[[  9  36  25  33 -48 -37]
 [ 19 -21   7  14 -21   8]] ⇒ 36

[971 691 526 396 433 578 202] ⇒ 691

[0 8 5 7 3] ⇒ 8

[7 9 2 5 5 5 6] ⇒ 9

[8 8 5 3 1] ⇒ 8

[8 2 2 1 7 1] ⇒ 2

[ -46  628 -448 -562 -669 -713] ⇒ 628

[[605 738 706 669 649 799 212]
 [894 754 740 593 782 735 270]] ⇒ 738
---
(-0.8, -1.4, 0.5, -0.6, -0.2, 1.1) Out: -0.2
(126.18, -189.13, 163.93, 69.83, 150.57) Out: 150.57
((-7.32, -0.57, -8.00, -3.21, 3.03, -4.92, -1.26), (-11.88, -16.56, -14.39, 2.38, -8.62, -8.60, -15.13), (13.58, -3.99, -9.17, -4.85, -6.21, -9.77, -3.47)) Out: 3.03
(-134.68, 196.89, -162.49, 22.88, 61.79, -97.38, 56.20) Out: 61.79
(-70.64, -105.89, 72.02, -10.15, 121.79, 118.24) Out: 121.79
((0.01, -0.01, -0.02, -0.14, 0.21, -0.05, 0.05), (0.04, -0.04, 0.00, -0.16, 0.19, -0.10, 0.11), (-0.02, 0.01, -0.03, -0.11, 0.23, -0.01, 0.00)) Out: 0.21
((-1.8, 1.7, 0.4, -0.7), (0.0, -1.4, 2.1, 1.9)) Out: 0.0
(-190.107, 61.268, -94.429, 13.529, 68.212, 121.324) Out: 68.212
---
array([7, 5, 3, 3, 0, 3, 2]) >> 3, 7

array([-151,  458, -900,  666,  340,  622, -234]) >> 666, 666

array([ 29, -29, -44,  27,  15,  -1,  -4]) >> 27, 29

array([169,  20,  70,  83, 166, 218,  66]) >> 83, 218

array([-29,  37, -23, -32,  42]) >> -23, 42

array([[673, 786, 700, 483, 689, 752, 485],
       [548, 445, 525, 271, 789, 442, 545],
       [562, 424, 557, 205, 844, 386, 537]]) >> 271, 844

array([-31,  -2,  10,  29,  30]) >> 10, 30

array([[-32,  17, -33,  37,  20],
       [  7, -13,  35, -14, -19],
       [-44, -12, -25,  13,  10]]) >> 35, 37
---
array([[207, 226,  76, 138, 253, 140],
       [166, 215, 101, 155, 140, 175],
       [ 91,  89, 149, 129,  44, 137]]) >> 129

array([[ 21, 185,  87, 179,  44],
       [ 21, 133, 228, 179,  44],
       [ 21, 110,  87,  74, 189]]) >> 87

array([[28, 36, 32, 88, 83],
       [39, 16, 53, 85, 72],
       [37, 69, 23, 61, 95]]) >> 23

array([[73, 65, 92, 89],
       [24, 73, 63, 48],
       [75, 96, 51, 46]]) >> 96

array([[211, 176, 170, 102, 161, 139, 151],
       [ 60,  41, 249, 179,  89, 126, 162],
       [163,  91, 196, 192, 120, 139, 162]]) >> 120

array([[-29,  35,  36, -49,  11],
       [ 33,  37, -18, -39, -42],
       [ 34,  32,  34,  32, -45]]) >> 34

array([[ 607,  562, -284,  190],
       [ -35, -489,  891,  -74],
       [  -4, -524,  308, -864]]) >> -524
---
[[-11 -36 -24  19 -45   8]
 [-19 -12  49  34  28 -27]
 [ -1  33  44  31 -19 -13]] -> 8

[[ 12 -18   7   8 -16   0 -14]
 [-28  40  -9 -15  34   1  34]
 [ -3   3  -3   0   0   1   1]] -> -14

[[  4 -17  29 -14 -32 -23  14]
 [ -4  10 -11 -31 -10 -37  18]
 [ -3  11   6  -9 -33 -41  -4]] -> 14

[[  8  -6 -43  -4  22]
 [ 14   3   8 -20  -6]
 [  0   2  13  -1  -6]] -> 22

[[ 14  20 -22  16 -12  10  47]
 [ 20  28  -9 -15   2   3  48]
 [-10  10  33 -38  16 -12 -29]] -> 47

[[-16  20  -7   0]
 [  1  40  40  21]
 [-18  11 -15  16]] -> 0

[[-17 -30  -8  22 -45  30 -32]
 [ -8 -18  -2  15 -40  36 -28]
 [-38 -32 -26  19 -32   4 -32]] -> -32

[[-22  -2 -16  -4 -19   5  14]
 [ -8  -3 -15  24  -4  -3  39]
 [-26   0 -11 -26 -19  15 -14]] -> 14

[[  1  -2   2  14  -5]
 [  4  -7   6  43 -12]
 [  2  -4   4  27  -8]] -> -5
---
[ 58 172 123 199 208] Answer: 208, 199

[-217  428 -973 -200  -86  781] Answer: 781, 428

[-209  822  869 -524] Answer: 869, 822

[[ 80 110  65  63  83]
 [155 175  58  28  38]
 [153 114   6 194 149]] Answer: 194, 175

[57 22 83 33] Answer: 83, 57

[17 97 40 46  3 49] Answer: 97, 49

[[-25 -38  16 -26  49  -4  18]
 [-13 -21  13 -26  37 -17 -21]] Answer: 49, 37

[[ 46   8 -28 -21 -13]
 [  5 -37 -19  23 -39]] Answer: 46, 23
---
[[-12   3  31 -12  36]
 [ -2   7   0  -9  -3]
 [  2  -4  -5  -6 -13]] Out: 0

[[ 10 -49  21 -27]
 [ 18 -31   3 -12]
 [ 12 -40  10  -9]] Out: -31

[[41 36 38 34 35 36 38]
 [33 45 36 32 41 36 38]
 [32 40 37 38 33 44 47]] Out: 41

[[ 30 -29   3 -25  12  11   8]
 [ 31 -42  -2 -20  28  12  13]
 [  2  21   3  15  14 -13   0]] Out: 28

[[ 16  -3  12   0  47   5   7]
 [ 12   7  11  -9  17   0  11]
 [  6 -34  -3  39   4  14  -9]] Out: 17

[[ 10   6  -3 -12  -5]
 [ -8  -5   0  -1   2]
 [-22  31  47  22  14]] Out: 0
